Rotation paths and how fast each direction turns (degrees per step):
Each turn is a multiple of 5 degrees from 10 to 175, or 0.
Each row of a path follows its step; steps can be skipped.
Path 1:
step 0: [-0.02  0.07 -0.27  0.75  0.90  1.08 -1.10 -1.12 -1.87 -1.31 -1.85 -0.18
 -0.62 -1.46  1.31  1.13 -1.82  0.37  0.50 -0.11 -0.96  1.10 -0.84 -0.85
 -2.37  0.57  1.44 -0.04 -0.29  1.03  1.51 -1.55 -1.01  0.78 -0.76 -1.14
  0.17 -1.89  0.74 -0.66 -1.37 -1.09 -1.66  0.75 -0.35  0.45 -0.42  1.05
 -0.90  1.75 -1.03  1.29  0.80 -0.66 -0.15]
step 8: [-1.07  1.80  0.46 -1.14  0.46  0.33 -0.58 -0.44 -0.26 -0.28  0.50 -1.44
  0.69  1.13 -2.19 -0.61  0.35 -1.48 -0.14  2.17  0.07  1.25  0.49 -0.72
  1.07 -0.27  0.68 -0.22  0.56 -0.82  1.50  0.87 -1.36  0.77 -2.04 -0.06
  0.44 -2.00  1.83 -1.11 -1.87  1.07 -1.28 -1.32  0.86 -0.15  0.37  1.39
 -0.03 -0.53 -0.05  1.32  0.68 -1.12  1.14]
step 9: [-0.15  1.41  1.73 -1.48 -0.30 -0.69 -1.28 -0.18 -0.13 -0.46 -0.20  0.98
  1.71  0.98  0.27  0.67  0.96  1.51  1.21 -1.37  0.35  2.17 -0.29 -0.71
 -0.79  1.54  0.11  1.68  0.49  0.81  1.09 -1.71  0.05  0.20 -0.19  0.26
  0.87 -2.37 -1.56 -1.96 -1.46 -0.48  0.09  0.38  0.00 -1.23  0.39 -0.78
  0.56 -1.03 -1.36  0.12  1.47 -0.17  1.61]
step 10: [-0.51  0.71 -0.44 -0.16  1.90  0.69 -1.15 -1.30  0.25 -1.41 -0.69 -0.85
  0.61  0.41  0.20  1.22 -0.25 -1.63  0.82  0.05 -0.87 -0.39 -0.09 -0.06
 -1.16 -0.40  0.71  0.31  0.70  0.93  0.59 -1.27  1.02  0.90 -1.12 -0.34
 -0.21 -0.65 -1.65  0.12 -1.08  1.54 -3.35  1.88 -0.36  0.20 -0.12  1.35
  0.58  1.50 -1.20  0.83 -0.18 -2.75 -0.06]
step 11: [-0.33 -1.15  0.87 -0.57 -1.02 -0.33  0.58 -1.29  0.98  0.51 -1.02  1.39
  1.65  1.76 -0.55 -0.16  1.27 -1.38 -0.64  0.64  0.07 -1.15 -1.67 -0.19
  0.13 -0.04  0.96 -0.05  1.59 -0.75  2.60 -1.25 -0.42  0.11 -2.31 -0.97
  0.07  0.21 -1.07  0.11 -0.99 -0.22 -0.94 -0.26  1.38 -1.82 -0.27 -0.30
  1.73  0.73  1.01 -1.14  1.66 -0.43  1.48]
step 13: [-0.44 -1.43  1.37 -0.19 -0.68 -1.33 -0.93 -1.14 -0.82 -0.61 -0.66 -0.10
  0.16 -0.87  0.02  0.83  2.37 -0.46 -0.84 -0.54 -0.45  2.88 -0.87  0.18
 -1.54 -0.40  2.41 -1.92 -1.10  0.91  2.18 -0.56  0.01  1.51 -0.50 -0.46
 -0.82  0.25 -2.02  1.04 -0.15  0.99 -0.70 -0.11  0.63 -0.21 -0.43 -0.63
  1.04  0.40 -0.81  0.89 -1.38  0.45  0.14]
step 19: [-0.61  0.06  1.63  0.10  1.11 -0.27 -0.85  1.30  0.73 -2.24 -2.28  0.82
  2.11  0.52  0.74  2.16  1.22  1.50  1.28 -1.37 -0.39  0.92 -1.21 -0.20
 -0.72  0.45  0.96 -0.22 -0.28  0.43  0.67 -2.00 -1.39 -0.62 -0.48  0.81
 -1.02 -0.94  0.19  0.17 -0.95 -0.61 -0.98 -0.31 -0.98 -0.94  0.55 -0.44
  0.52  1.18 -1.91  1.07  0.88  1.12 -0.82]
step 20: [ 0.08 -0.82  1.10 -0.33  1.13 -0.72 -0.06  0.77  0.84 -0.10 -0.53  1.40
  1.20 -0.19  0.39  0.26  0.17 -2.66 -1.26  2.92 -0.39 -0.23 -0.74 -0.60
 -0.78  0.62  0.44 -0.63 -0.27 -0.21  0.43 -1.60  0.61  1.57 -0.16 -0.36
 -0.54 -0.26 -1.29  0.16 -2.30  0.21 -1.41  1.34 -0.47  0.68  1.57  2.33
 -0.23  2.37  0.09  1.50 -1.06 -0.62 -0.75]
step 22: [-0.07  0.06 -1.57  0.02 -0.49 -1.14 -2.52  0.36  0.04 -0.74 -1.12  0.55
  0.45  1.00  0.94  0.36  1.43 -0.70  1.31  1.14 -1.05  0.69 -0.39  0.47
 -0.94  0.55  1.25  1.60  1.04  1.38  1.21 -0.16 -0.91  0.79  1.28  0.04
  0.50  0.38 -2.06 -1.10  0.47 -1.07  1.25  0.17 -1.41  0.81  1.36  0.72
 -0.92  1.28 -1.71  1.04 -2.24  1.11  1.36]
[ 0.53  0.11  0.03 -0.16 -0.28 -0.34  0.74 -0.48  0.15  0.16 -0.14 -0.43
 -0.09  0.13  0.26 -0.10 -0.50 -0.09  0.38 -0.16 -0.17 -0.03 -0.09 -0.02
 -0.11  0.47 -0.40 -0.27 -0.14 -0.30  0.64 -0.35  0.05 -0.33  0.14  0.11
 -0.71  0.03 -0.16 -0.47 -0.05 -0.29 -0.27  0.08 -0.11 -0.41  0.29  0.11
 -0.53 -0.72 -0.04  0.00 -0.41 -0.11 -0.41]  160
[-0.51 -0.70 -0.16 -0.11  0.18  0.28  0.22  0.36  0.14 -0.15 -0.29 -0.51
  0.03 -0.07  0.32 -0.05 -0.10  0.09  0.09  0.29 -0.23 -0.10  0.32 -0.18
 -0.34  0.47 -0.69  0.83 -0.36 -0.06 -0.13  0.22 -0.35  0.08  0.19  0.52
  0.10 -0.11 -0.13  0.05  0.23 -0.67 -0.18  0.56  0.03  0.03  0.30 -0.24
  0.34  0.13 -0.63 -0.09  0.06  0.05  0.30]  145
[-0.01  0.13 -0.07  0.17  0.62  0.53 -0.12 -0.13  0.07  0.11  0.25  0.29
  0.17  0.19  0.01 -0.20  0.22  0.04 -0.15 -0.07  0.32 -0.22 -0.42 -0.19
  0.13  0.66 -0.32  0.04 -0.16  0.22  0.99  0.18  0.30  0.37  0.00 -0.71
 -0.08  0.36  0.00  0.19 -0.25 -0.22 -0.04 -0.19 -0.95  0.27 -0.13  0.09
  0.01  0.03 -0.63 -0.22  0.25 -0.16  0.02]  35
[-0.11  0.13 -0.62 -0.10 -0.08 -0.01 -0.01  0.33  0.42 -0.49  0.01  0.03
  0.31 -0.32  0.33 -0.55  0.01 -0.53  0.28  0.22  0.28 -0.30  0.00  0.17
 -0.33 -0.15  0.06  0.05 -0.41 -0.04 -0.18 -0.36 -0.04 -0.06  0.28 -0.18
  0.23 -0.41  0.47 -0.05 -0.14  0.24  0.83 -0.30 -0.71 -0.72  0.51  0.21
 -0.26  0.09 -0.03  0.46  0.02  0.09  0.08]  20
[ 0.46  0.00 -0.10 -0.15  0.27  0.15  0.21 -0.18 -0.09 -0.60 -0.41  0.19
 -0.41 -0.12  0.51 -0.19  0.16  0.22  0.57 -0.36 -0.27  0.54 -0.40 -0.40
  0.15 -0.64  0.52  0.21 -0.02  0.40  0.29 -0.02  0.08  0.11  0.80  0.51
  0.43  0.24  0.00  0.43  0.14  0.21 -0.24 -0.01 -0.11  0.22  0.41  0.29
  0.17 -0.17 -0.24 -0.28 -0.02 -0.10 -0.19]  115
[ 0.05 -0.22 -0.37  0.48 -0.32  0.21  0.17 -0.28  0.02  0.51 -0.36 -0.42
  0.27 -0.15 -0.69  0.15 -0.27 -0.23  0.37 -0.26  0.00  0.05 -0.07 -0.69
  0.06  0.28  0.48 -0.15  0.22 -0.09  0.09  0.23 -0.13  0.67  0.06  0.18
  0.22  0.21  0.22  0.56  0.22 -0.22  0.09 -0.60  0.12 -0.44  0.00 -0.59
 -0.17  0.27 -0.21  0.39 -0.14  0.49 -0.21]  65
[ 0.12  0.08 -0.29 -0.28 -0.21  0.23 -0.40  0.76  0.65  0.38 -0.49 -0.53
 -0.33  0.24 -0.03 -0.02  0.43  0.34  0.33  0.15  0.26  0.27 -0.15 -0.29
  0.01 -0.14 -0.12  0.26  0.51 -0.48  0.10 -0.08 -0.44  0.27 -0.54 -0.15
 -0.08  0.33  0.06 -0.05  0.10 -0.02  0.28 -0.21 -0.19  0.36  0.19  0.28
 -0.02 -0.76  0.56 -0.21  0.28 -0.06  0.05]  110
[-0.08 -0.17 -0.01 -0.20  0.05 -0.33 -0.14 -0.12 -0.01  0.13 -0.01  0.85
 -0.24  0.72 -0.32 -0.41 -0.17  0.34  0.63  0.40  0.03  0.44  0.25 -0.38
 -0.15 -0.35 -0.50  0.11 -0.16 -0.13  0.09  0.16 -0.12  0.30  0.60 -0.11
 -0.13 -0.24  0.43 -0.11 -0.01 -0.23  0.00  0.10  0.00 -0.35 -0.74 -0.35
 -0.59  0.18  0.34 -0.09  0.34 -0.16  0.21]  115
